Each row has a name. After each piece below comes the name of the row it's from, unless a question asks for something else. Each question is about the rows just above it. Places in a row count from 0.

D: [ 81 123 136 124 103 153 109 121 188  71 187 135  68 127 126 127  66 120
  62 127 195 131 130  65 182 122 124 114 126 140 130 122 125 196 101 193
 123  65 161 127 123 123]
V: [119 109 124 153 136 103 123 125 168 121 116  98  79 123 127 126 122 124
 125 116 115 124 128 128 113 125 117 122 126 124 130 127 117 111  91 115
 129 125 144 128 119 125]
P: [171 163 128 104 131 136 132 128  79 179  73 142 201 130 128 125 185 135
 189 131  57 130 127 189  74 131 138 134 128 115 130 129  91 125 115 111
 144 127 117 127 134 132]
Row and place where [127 117 111  91 115 129 125 144] starts: -> V, 31
[109 124 153 136 103 123] begins in row and place -> V, 1
Row and place where [127 195] starts: -> D, 19
[138 134 128 115 130 129  91] begins in row and place -> P, 26

R: [161 123 129 131]
X: [126  62 115 134]
Z: [135 126 115 139]
C: [ 62 126 131 129]
[ 62 126] begins in row and place -> C, 0
[129 131] begins in row and place -> R, 2
Where does [126 131 129] start? Give its row and place. -> C, 1
Where does [123 129] start? Give its row and place. -> R, 1
Where does [161 123 129] start? Give its row and place. -> R, 0
Row and place where [ 62 115 134] starts: -> X, 1

N: [162 146 143 140]
Y: [159 100 162 153]
S: [108 141 103 105]
U: [162 146 144 142]
F: [160 149 117 115]
T: [184 133 162 158]
H: [155 111 159 156]
A: [159 162 100 100]
Row and place where [159 162 100] starts: -> A, 0
Row and place where [146 144 142] starts: -> U, 1
[162 146 143 140] -> N
[160 149 117] begins in row and place -> F, 0
[141 103 105] begins in row and place -> S, 1
Row and place where [184 133 162] starts: -> T, 0

Kudop: [110 108 107 111 107 112 109 108 113 111 110 109 110 112 108 111 110 108
 111 111 106 113 112 109 112 112 113 110 112 112 107 112 107 110 109 114
 109 112 108 107 110 109 113 110 113 111 110 110 108 113]
Fepaz: [122 167 197  84 183  77 140 172  53 101 107 135 125  63 164 120 110 146
  89 116 192  51  53 153  80  79  61 144  71  89 184  64 197 108 137  44
 139  80 157 184 127 140  44 125  60 121 137 126 162  62]
pid: [ 94 118 120  97 101 147 119 144 129 109  82 104 143  89 132 149 110 100
 109 139  87 133  83 135 146 111 136 159 106 140 120  88 135  78 100 151
 117 118  97 124 141  83  93 148 127 156 155 139 135 128]
tufem: [144 116 110 146 130  92 118  87 115 130 156 133  91 156  99  89 128 135
 130  96 143 109 163  98  93 129 105  74 135  98 111 158  94 162 137  92
 120 124 137 105  95 155 152  85 114  79  79  95  95 115]
susa: [129 128 129 127 128 126 128 127 126 127 127 126 128 126 128 127 128 127
 128 127 128 127 125 126 127 126 127 127 127 128 127 126 130 126 126 127
 127 126 128 129 127 127 127 128 127 129 128 128 128 127]
Lufa: [111 115  54 144  60 162 102  80 180 133 119 102 120 159  84 128 124  92
 141 127  49 180 167  95 160 151 173 110 156 150  66 159  58 118 100 191
 103 152  81  65 119  94 175 121 171 128 114 118  86 171]
bivo: [129 128 130 127 129 128 128 129 125 128 128 127 129 126 130 127 129 128
 129 129 130 128 125 128 128 127 128 128 128 129 128 126 131 127 128 127
 127 127 129 131 128 127 128 130 128 130 129 129 130 127]
zanom: [112 110 109 114 110 112 111 109 114 113 113 112 110 115 109 111 112 111
 113 111 110 113 116 110 112 113 113 109 114 112 109 115 108 113 112 113
 111 113 111 109 110 112 115 110 113 110 110 110 109 113]
pinor: [112 110 109 112 110 110 110 108 111 111 112 111 109 113 109 110 111 111
 111 110 110 111 113 109 110 111 111 108 112 110 109 113 109 112 111 111
 111 111 111 109 109 112 113 109 111 109 109 109 109 111]
vob: [ 97 123 126  97 105 151 123 150 131 112  83 106 149  88 138 153 113 103
 112 144  91 136  81 139 150 113 140 166 108 145 125  87 142  78 102 155
 120 120 100 131 146  84  94 155 130 163 161 145 142 130]
Babi: [108 106 103 111 103 116 108 107 117 111 108 108 111 113 107 112 110 106
 112 112 101 117 113 109 116 113 116 111 113 114 105 113 105 108 107 119
 108 113 105 105 111 106 114 112 116 113 111 111 108 116]
Row and place where [110 115] starts: -> zanom, 12
[129 128 129 127 128 126 128 127 126 127 127 126 128 126 128 127 128 127
 128 127 128 127 125 126 127 126 127 127 127 128 127 126 130 126 126 127
 127 126 128 129 127 127 127 128 127 129 128 128 128 127] -> susa
Row and place where [132 149 110 100] starts: -> pid, 14

kidak: [ 99 124 128 102 127  98 129  92 103 129 140 129 103 100 100 100  96 129
  90 129 101  98  81 102 129 101 102 103 129 102 102  91 113  88 128  94
 127 100 100]
Rini: [106 142 128 112 113 108 190 137 151 125 195 130 107 107 142 108 145 130
 171 127 108 148 132 106 129 107 109 109 130 108 108 167 166 166 128 136
 142 108 108]
diz: [160 125 133 147 134 158 104 159 137 120  82 121 157 159 141 159 143 118
 137 128 158 140 154 158 122 158 158 158 129 157 158 137  97 137 123 152
 133 157 158]
vapat: [188 149 134 181 137 185 143 155 156 134 131 131 182 186 142 186 142 130
 161 133 184 141 185 186 128 184 184 183 130 183 186 161 163 162 126 146
 155 184 187]
Rabu: [143 150 131 147 133 142 185  97 106 127 181 127 139 141 101 142  97 127
  93 126 140  98 108 142 128 141 140 139 128 139 141  94 166  93 127 100
 154 140 140]
vola: [164 138 116 164 134 160 144 131 139 127 140 133 155 160 136 161 138 134
 141 121 158 136 149 160 136 159 158 152 126 156 160 144 176 144 138 133
 137 158 160]
gage: [122 109 129 117 129 123  61 158 135 127  69 128 126 125 153 123 155 127
 138 126 124 152 140 122 130 124 126 126 125 124 123 139  85 139 129 158
 106 123 124]
nim: [149 128 128 141 127 149 126 164 154 128 121 126 145 146 158 146 160 126
 169 129 146 157 171 146 129 146 147 147 128 145 146 167 134 168 126 159
 132 147 147]
det: [158 140 157 181 137 185 143 155 156 134 131 131 182 186 142 186 142 130
 161 133 184 141 185 186 128 184 184 183 130 183 186 161 163 162 126 146
  95 107 107]
sivez: [117 112 127 116 131 118  72 103 101 131  73 129 121 119 100 118  97 129
  86 128 119  96 101 118 129 118 120 121 125 121 118  88  73  86 127 100
 111 120 119]
gab: [102 116 121 105 122 104  98 161 144 126  97 130 103 104 164 104 170 132
 167 122 105 168 143 103 132 104 104 105 125 104 103 165  98 167 132 165
 105 104 103]
difut: [103 107 128 101 129 103  60 153 141 129  75 131 105 104 155 103 157 132
 154 125 104 156 139 103 134 104 106 104 128 106 102 152  89 153 131 153
  99 102 103]
Row and place where [119 100 118  97 129  86 128 119  96 101] starts: -> sivez, 13
[139 141  94 166  93] begins in row and place -> Rabu, 29
Where does [123 155 127] start? Give its row and place. -> gage, 15
[160 125 133 147 134 158 104 159 137 120  82 121 157 159 141 159 143 118
 137 128 158 140 154 158 122 158 158 158 129 157 158 137  97 137 123 152
 133 157 158] is in which row? -> diz
Where does [130 124] start? Give its row and place. -> gage, 24
Where does [129 157 158] start? Give its row and place. -> diz, 28
Row and place where [158 140 154] starts: -> diz, 20

W: [142 114 135 138 164 130 155 149 156 149  85 130 137 179 146 160 110 141]
M: [133 144 149 159 159 105 132 164 139 142 114 135 138 164 127 155 119 145]
B: [134 148 148 164 164 104 131 167 140 142 111 137 140 167 129 159 119 145]
Q: [135 153 147 170 169 102 130 170 142 143 107 139 142 170 132 162 119 145]
E: [135 153 147 170 169 102 139 164 132 143 107 139 142 170 132 162 119 145]
J: [132 179 125 192 187 108 128 162 153 148  89 135 143 181 144 165 113 143]
K: [127 185 103 188 180 123 128 135 156 149  85 124 131 173 146 150 109 138]
L: [133 144 149 177 159 105 132 164 139 142 114 135 138 164 127 155 119 145]
Where do [133 144 149 177 159 105 132 164 139 142 114 135 138 164 127 155 119 145] appear? -> L
Where do [135 153 147 170 169 102 130 170 142 143 107 139 142 170 132 162 119 145] appear? -> Q
Where does [173 146] start? Give its row and place. -> K, 13
Row and place where [135 156 149  85 124 131] starts: -> K, 7
Row and place where [130 155 149 156 149  85 130 137 179 146] starts: -> W, 5

lopu: [151 147 134 194 144 151]
daz: [147 151 194 144 194 109]
gizel: [138 141 137 138 141 109]
Row and place where [151 147 134 194] starts: -> lopu, 0
Which row holds [151 147 134 194 144 151]? -> lopu
Row and place where [141 137] starts: -> gizel, 1

